One turning vector, and how many steps it has turned:
The counts run from 0 to 1228.
[127 138 147 126 123 145 120 180 114 158 119 179 107  92 174 118 132 143
 124 159 139 164 170  83 149 158 113 137  81 150 111 179 139 138  87 138
 155 185 138 140 121 114  99 141 122 178 190 159 102 144 109 137 137 148
 154 139 117 153 143 142 141 130 154 115 123 162  95 101 108 112 132  85
  86 136 111 132  72 120 116]	216
[138 130 171  96 149 106 129  94 108 140 130 118 163 133 101 159  92 191
 143  92 156 117 129  79 129 168  83 167 176 136 156 128 100 146 129 119
 126 114 137 167 137 183 129 105 129 144 180 150 134 157 131 126 117 166
 165 157 120 121 139 155 117 144 109 124 103  75 126 151  98 146 118 123
 188 159 132 129 128 121 150]	173
[113 149 108 124 158 146  97  88 147  95 171 167 160 121 102 153 129 156
 110 134 113  57 112 150 146 114 108 144 174 100 142 119 138 143 148 119
 101  81 135 126 108 148 149 138 105 174 137 134 129 122 118 102 192  82
  78 117 148 107 137 119 136 175  99 141 131 134 151 126 120 126  99 118
 121 117 124 164 181 138  83]	1176
[132 152 134 150 149 157 103  88 165 113 153 158 171 145 109 142 132 139
 107 132 102  93  90 178 172  89  71 101 190 132 122 123 153 136 150 133
 139  62 135 134 135 153 161 152 122 125 120 118 145 126 130  90 154 118
  74 120 142 133 139 115 117 151 123 122 115 117 156 154  84 130 110 137
 150  98 116 118 172 176 108]	687
[136 137 153 164  70 142 138 151 112 131 128 129 110 126 118 130 138 131
 160  65 118 119 131 179 155  79 183 147  89 175 120 113 138 125 113  94
  82 141 120  91 122  76 118 131 104  58 137 117 115 161 146 114 130  83
  97 121 151 140 156  96 155 135 111 103 133 108 117 153 140  96 130 125
 117 104 104 123 176 134 110]	1133
[124 124 158 157 136 145 141 162 143 132 157 172 151  84 185 102 150 127
 121 140 107 140  99 146 178 109  97  68  97 144  82 148 180 144 104 144
 154 110 169 132 131 138 126 127 110 134 165 128 153 145 115 137 142 105
  98 112 140 165 147  96 118 130 145 140 106 173 123  93  78 100 116 121
  72 115 102 127 116 151 118]	465
[153 199 115 161 106 119  75 153 154 157  88 132 128 173 127 122 133  98
 170 139 119 105 162 148 128 115  74 144 189 121 127 103 154 109 121 137
 149 157 115  98 130  97 154 149 167 126 149 122  96  95 136  79 141 186
 150 125 106 113 106 138  76 147 110 114 133  98 132 145 100 123 126 116
 167 146 120 110 119 165 117]	632
[ 64 128  89 198 127  97 118 132 108 145 144 113 105 106 164 117 136 158
 127 120 135  87 125 154 122 114 171 137  91 127 151 107 152 119 136 160
 151 132 123 110  96 114 105 130  97 171 156 165 109 124 127 137 129 107
 138  77 161 112  80 119 134 150 108 152 131 160 113  89 153 108  94  95
  87 172 161 156 158 130 113]	981
[130 146 187 157 165 111 133 122 113 179 159 129 169 107 160 126 141 178
 139  96 123 156 119  91 187 142  99 111 145 165 117 154 111 164  84 142
 149 147 151 163 152 148 110 125  91 130 180 143 138 179 130 146 124 129
 176 127 152 141 162 148 164 120 119 125  53 117 103 118 130 142 120 124
 131 133 105 137 126 130 122]	1101
[121 155 123 124 165  84  93 151 112 138 147 127 165 119 144 136 113 156
 157 120 159  89 167  98 141 165 156 153 172  88 132 128 135 150 119 140
  86 193 121 109 101 121 134 137 124 184 159 130 138 140 132 113 182 111
 127 101 146 111  95 142 118 177  80 120 109 134 131 113 139 128  88 110
 118 141  93 182 108  82 107]	849
[134 144 163 158 172 140 155 165 132 172 109 146 127 119 165 114 149 126
 127 118 109 173  96 127 163 122  57  75 114 171  93 148 135 106 109 125
 165 141 139 173 179 167 101 144 117  99 181 120 155 146 120 115  95 134
 163 112 121 156 129 134 112 131 154 144  94 161 124 114  88 130 120 125
 106 106  96  84 124 123 141]	527
[ 99 157 115 176  96 100 116 140 128 157 110 157 118 138 137 118 131  95
 137 117 150 130 182 142 152 112 159 160 113 128 158 128 135 137 140 168
  95 169 115  85 100  86 136 175 146 108 116 125  86 111 148  93 149 138
 108 137 159 114  96 139 157 125 138  85 137  92 126 185 200 110 104  86
 150 142 125 130 143 138  88]	1005
[125 159 144 176 161 102 132 182 111 173 117 133 144 109 164 133 153 142
 162  74 111 124 133 117 158 146 156 121 122 145 121 117 134 111  97 125
 114 202 134 131 137 108 106 150 101 111 174 110 150 154 127 112 149  81
 150  93 156 123 118 131 140 155 104 136  89 156 114 104 162 115  93 124
  89 120  71 141 145  81  96]	33
[117 168 133 178 176  71 107 130 110 189 130  79 138 140 160 115 141 158
 145 109 133 131 138 117 143 138 115 130 163 153 130 138 112 136  97 152
 173 176 119 148 153 138 101 136 110 148 176 141 112 154 138 123 106 153
 201  90 132 116  96 168 127 134  98 134  67 124 105 109 133 153 112 109
 145 165 125 127 114 124 131]	854
[117 149 120 100  79 140 128 123 132 116  94 171  84 125  71 162 122 109
 139 103 139  97 133 124 100 107 101 192 114 133 176  97 104  99 146  86
  82 121 118 118 103 125 120 138 134 121 152 141  73  95 120  97 144 130
 128 161 115  90 130 136 124 167 148 153 176  93 129 140 155 101 130  94
 134 144 153 122 174 133  94]	564
[141 151 144 146 147 158 114 102 168 119 133 156 158 156 103 133 138 121
 111 132 101 111  97 187 169  80  59 100 184 148 107 136 152 129 140 125
 139  72 138 136 151 153 149 152 140 100 124 111 146 121 137  85 137 138
  78 115 124 143 138 117 103 144 130 114 120 111 154 166  70 133 114 139
 160  92 104  99 164 172 127]	443
[ 96 106 156 122 175 112 168 134 141 163 123 185 137  94 153 131 130 114
 107 138 153 149  95  81 144 148  48 101  94 110 152 130 127 135 141 158
 129 113 169 171 124 202 120 141 140 151 170 132 131 107 113 123 124 139
 131 161 142 120 102 138 108 139 184 167 117 134 142 117 144 106  88  94
 117 158 136 117 123 115 115]	349
[117 111 105 146  98 115 116 151 126 101 133 125 108 143 131 109 111 116
 106 153 173 107 189 180 131 103 181 131 111 129 117 167 163 138 149 140
  93 151  97  79 105 105 125 157 156 144 111 131 116 126 143  94 133 140
  60  99 136 150  74 127 124 154 116  58 162 132 139 180  97 129 108  89
 122 119 110 134 112 125 137]	514
[127 155 117 135 115 152 105 120 168  98 144 182 138 126 113 128 138  96
 123 147 106  83 119 181 155  76  99 117 144 112 118 111 171 138 143 127
 100  80 143  93  97 113 160 147 129 129 114 115 116  94 124  92 189 107
  52 124 142 117 135  96 110 155 142 131 150 125 155 139 110 106 104 116
 115 109 116 136 172 175  83]	381
[115 128  98 193  88 127  93 122 134 110 146 116 126 156 141 109 116 142
 121 143 138  85 171 190 141  97 169 140 135 123 118 136 180 146 140 155
 141 109 112  67 103  95 145 140 141 145 112 152 114 128 144 104 136 146
  72  90 140 146  91 110 116 132 101  67 151 112 134 172  81 125 114 109
 145 139 135 137 141 171 137]	1065
[112  93 166 159  84 121 176 173 119 123 143 138 109 105 158  98 138 106
 134  95 140 140 115 169 159  76 168 102  45 175 103 130 157 142 115 118
  93 119 142 103 121 102 112 116 115  66 137 120 135 160 144 134 115  93
  72 118 158 157 126  87 141 124 152 116 138 134 124 134 127  93 117 114
  97 119 117 124 143 128 130]	645
[111 122 143 106 111 177 126  85 128 119 148 183  95 104  96 141 134 149
  77 147 127 144 120 130 157  87  88 148  92 174 138 175 100 133 127 103
 129  77 129 152 135 143  98 143 100 142 147 164  80 134 115 129 126 128
 117 161 125 135 177 141 185 125 168 122 134 116 102 141 121 125 152  80
 120 115 159 122 157 169 101]	374
[ 92 103 125 158 100 139 117  93 106 108 185 143 156  99 145 122 119 203
 117 119 146  99 139 130 161 124 170 154 108 139 139 145 150 181 124 145
 132  80 144 108  85 114 135 114  87 173 140 183 122 173 129 150 159 110
  92 125 164 149 149 109 174 119 114 100 118 123 116 129 123 113 122 103
 115 144 153 164 146 161 113]	489
[128  78 175  65 137 151 175 141 130 104 133 178 123  90 120 138 101 131
  90 138 171 140 118 101 145 140  84 112  83 136 127 170 126 142 142 110
  93 106 145 164 128 197 111 128 147 142 158 131 148 135 120 118 123 124
  75 160 119 153 122 127 120 155 176 123 148 140 145 141  78 118 106  98
 106 115 112 120 111  94 136]	839
[136 139 142  90 109 156 147 156 131 135  66 173  89 140  85 163 108  98
 127 108 152 142 145 113 110 137  77 180 106 143 156 126 104  81 151  97
  83 147 118 145 137 154 111 150 162 102 154 121 106 100 119  83 119 157
 135 165  95 123 120 154 111 154 161 122 175  99 140 170 127 113 127  96
 154 123 114  90 139 103 117]	15
[152 131 174 148 103 158 118 154 133 135 128 173 179 126 154 129 108 158
 156 125 138 145 169 103 176 170 112 141 143 130 109 152 169 160 116 149
 142 141 153 115 108 117 161 131 154 126 154 137 152 160 136 117 147 162
  99 146 121 180 157 114 109 120 133  64 128 100 140 176  70 108 121 124
 161 126  83 118  94 144 139]	330
[130 131 143 134 129 149 120 167 118 150 117 162 110  99 174 112 136 151
 116 159 131 160 153  88 151 145  95 114  87 150  96 183 151 130  91 139
 168 171 139 142 132 122  96 138 120 183 187 161 109 141 108 132 128 157
 161 132 112 161 141 141 132 131 147 122 119 166  96  98  79 117 137  87
  82 138 116 126  75 124 124]	217
[122 115 159 160 112 149 146 163 144 133 157 178 130  91 186  93 149 111
 107 154 119 153 115 154 182  91 112  74  69 152  85 165 182 148 109 145
 146 110 156 124 120 117 127 138 120 125 148 136 133 140 125 127 140 113
  78 125 142 172 142  92 132 122 168 114 121 171 116 117  93 100 124 107
  75 111 109 126 112 158 113]	708
[128  93 151  66 158  87 154 134 126  94 152  93 108 116 107 120 112 115
  98 134 178  92 105 156 123  85 116 104 113 131 110 147 117 142 140  94
  68 110 112 135 141 188  93 107 125 140 154 116 136 130 140 112 121 104
  86 107 125 107  90 128  99 191 120 162 136 145 138 103  77 143 110 105
 109 120 123 150 125  99 143]	535
[138 172 113 185 112 170 111 174 109 157  68 143  95 142 123 157 132 150
 158  85 103 137 157 140 122 149 146 170 120 170 129 135 135  65 118 101
 151 193 102 128 142  96 101 163 120 112 172 149 118 143 119  98 116 131
 169 103 113 154 138 143 136 130 110  94 144 136 111 150 117 111 135 114
 120 115  97  95 144 113 119]	1073
[ 67 140  87 210 136 104 122 126 119 157 138 129 116 109 167 119 146 151
 134 118 118  91 115 143 129 126 155 135 102 121 156  94 152 118 127 161
 154 131 137 117  96 116 112 138 100 170 159 160 106 119 121 128 137 108
 148  87 165 108  84 124 134 137 123 162 121 155 111  82 171 105  94  98
  92 177 161 143 165 135 107]	982
[118 143 128 112 154  83 109 167 122 129 135 144 155 104 146 134 113 130
 147 133 169  95 173  96 135 163 148 148 142  84 138 134 142 150 129 146
  69 199 125 106  92 128 136 142 147 181 155 123 133 124 129 108 182 114
 103 119 144 109  87 134 106 178 105 118 130 140 142 125 145 121  82  99
 113 142  86 174 106  79 102]	1092
[124 117 126 128  81 169 129 155 135  90 143 178  95  98 132 125 144 118
 106 134 125 117 147 165 155  84 153 134  69 148 109 149 154 123 118  99
  83 127 125 100 100  86 115 146 105 131 137 136 102 131 121 113 164  82
  67 128 143 149 155 104 160 147 144 112 163 163 120 122 112  90 133 100
  70  95 115 140 153 140  93]	1198
